(in the rows, 128 means zero)
One turn sends every row of this set to another row. A few are shown first. Where does it send the rows asked after them?
Vabek: [131 152 113 119  97 117 105 139 142  90 107 144 139 112 117 149 141]
Pes: [122 165 147 115 104 144 129 105 159  98  98 136 111 122  93 125 109]
Ker: [114 140 152 136 111 101 129 131 170  98  93 138 103 117 114 134 116]
kalez: [116 158 134 116 107 114 134 123 136  94 127 125 130 142 124 125 108]
buge: [109 141 138 130  91 114 109 105 160  91  95 137 102 120 129 124 122]
vinoz: [128 132 162 128 111 121 118 141 148 100 108 126 152 125  96 130 126]
kageg: [128 119 169 118 113 118 123 121 143  80 110 111 118 122 131 148 127]
gem: [131 137 145 118 108 128 126 125 151 103 115 127  79 115 118 137 100]
divab: [142 146 146 104 102 152 106 124 149  99 128 113 131 101 123 147 115]
Duno: [111 115 124 116 119 125 106 124 140  98 118 122 139 133 127 135 125]
kula: [122 141 119 126 116 134 127 120 145 107 110 120  95 120 113 148 147]
Mizoz: [143 150 129 110 115 132 127 116 142  74  96 140 121 104 105 173 118]
moze: [133 147 139 136 101 136 112  97 151  92  98 145 129 101 105 167 124]
febi: [140 174 124 126 111 123 113 110 147 103 121 122 136 110  97 155 117]
fufop: [129 115 137 116 106 120 120 134 142  79  98 129 151 116 107 133 105]

divab -> kula
Mizoz -> buge
Pes -> kageg
And these:
moze -> Ker
gem -> Duno

One turn sends every row of this set to another row. A few are shown first. Where does it send the rows asked after them?
fod: [120 157 158 122 124 128 120 124 137 132 125 103 119 123 115 115 109 115
 117 136 128 142]
gira: [104 130 126 113 121 129 129 120 119 149 140 116 114 129 137 131 145 118
 129 136 122 148]
Ripo: [106 149 154 130 129 134 132 142 117 146  95 136 100 125 151 127  91 130
 151 159 152 137]
kup: [117 135  92 130 117 137 135 121 113 150 114 104 115 128 140 135 122 127
 146 129 157 143]
Tiza: [106 158 148 155 124 114 129 140 124 140  93 119 109 115 140 117  88 127
 126 160 152 128]
kuzes: [123 146  86 134 122 128 135 118 112 143 124 101 115 131 136 117 122 135
 122 137 155 141]
tov: [113 132 139 129 117 113 131 108 123 138 124 107 111 130 157 121 127 105
 120 117 161 137]
fis: [106 137 117 124 131 132 132 113 123 140 144 137  99 125 145 124 144 106
 135 136 128 140]
suvi: [107 157 147 130 129 117 136 137 118 130  96 118  95 121 151 119  78 125
 144 140 153 123]
dab: [114 143 132 126 132 121 139 122 117 143 113 113 109 136 143 107 138 100
 104 124 155 148]
baz: [110 137  97 116 132 137 140 132 117 152  92 119 106 111 140 115 141 122
 131 147 127 139]
voga: [112 150 106 116 129 113 125 126 128 143  71 118 106 127 144 123 100 114
 126 145 137 145]
tib: [116 156 144 141 134 124 125 129 115 138 101 141  95 121 150 107  91 136
 116 170 148 130]
bis: [120 139  95 119 128 120 140 107 121 131 124 116  99 104 158 111 120 133
 134 137 137 118]
Dadom: [106 147 153 145 132 114 132 128 109 149 115 116 113 123 149 112 146 138
 133 155 127 151]
vum: [119 134 149 116 132 154 148 114 114 148 102 120 110 130 157 118  95 127
 127 143 117 132]
toz: [ 99 157 123 148 126 155 112 134 132 132 117 112  91 140 159 129 114 124
 140 130 143 125]
zive: [111 158  91 129 122 124 127 132 125 138 127 103 112 128 134 120  83 130
 148 141 140 142]
ropuf: [113 147 156 114 129 145 118 118 133 131 109 122 107 129 128 124 110  96
 140 128 129 138]
fud: [117 164 149 131 134 133 119 116 144 120 132 128  98 122 132 107 110  99
 126 137 138 130]
vibiv: [109 151 127 126 134 157 136 133 116 135 115 106 103 135 134 128  99 142
 121 111 132 155]
ral: [113 130 149 129 140 121 135 102  99 141 108 129 102 123 158 115 130 131
 137 136 119 149]
nava: [106 150  91 140 120 134 119 136 126 147 105 108 115 130 128 124  97 117
 145 156 134 145]
zep: [113 152 120 170 127 149 125 117 134 135 123 119 107 115 134 125 107 136
 107 137 134 146]
tatop: [109 144 120 125 127 120 135 120 124 139 158 119 108 126 137 116 143 121
 116 142 128 144]
Pozed: [114 147  83 132 129 133 124 116 119 137 108 118 103 127 135 116  83 118
 135 146 129 143]
badub: [115 145 160 128 137 133 130 115 127 146 141 119 113 123 145 129 120 149
 139 167 134 144]
Fuvoz: [109 163 114 131 122 103 136 143 142 144 101 111 119 112 129 125  99 125
 136 148 151 152]
gemo: [112 160 145 136 133 144 152 128 135 134 135 129 102 124 166 113 101 125
 148 152 142 117]
nefu: [111 137 138 144 125 119 145 123 130 145 126 120 117 120 140 121 133  99
 124 123 165 154]
kupi: [119 146  80 143 129 137 139 121 117 142 118 121 105 127 140 119 127 119
 137 140 160 142]
Los: [111 147 106 129 119 120 148 138 131 148 128 103 121  96 136 122 131 141
 147 144 142 139]
sef: [109 153 150 136 141 109 144 120 111 132 137 127  97 121 161 109 131 137
 151 137 137 144]
zul: [119 149 150 117 150 135 127 107 120 133 135 129  92 134 159 115 117 140
 131 165 134 133]
duza: [116 155 106 126 125 101 131 111 138 128 107 120 102 113 154 124  85 122
 139 137 153 132]
Til: [116 145 157 123 123 120 133 127 110 144 109 118 111 119 144 122  77 151
 127 150 145 140]
dotag: [117 155 150 147 127 142 145 136 131 155 117 114 125 123 140 108 113 135
 112 170 126 133]
kud: [114 144 147 133 131 122 136 129 112 138  81 120 104 117 135 118  78 128
 119 144 139 137]
soseb: [113 141 154 118 151 147 134 120 120 148 116 135 103 131 141 127 126 132
 138 167 128 154]

voga -> Fuvoz
kuzes -> kupi
And these:
suvi -> kud
baz -> Los
nefu -> tov
toz -> vibiv
vum -> dotag
fis -> gira
Pozed -> nava
soseb -> badub
ropuf -> fod
tib -> Ripo
Dadom -> sef

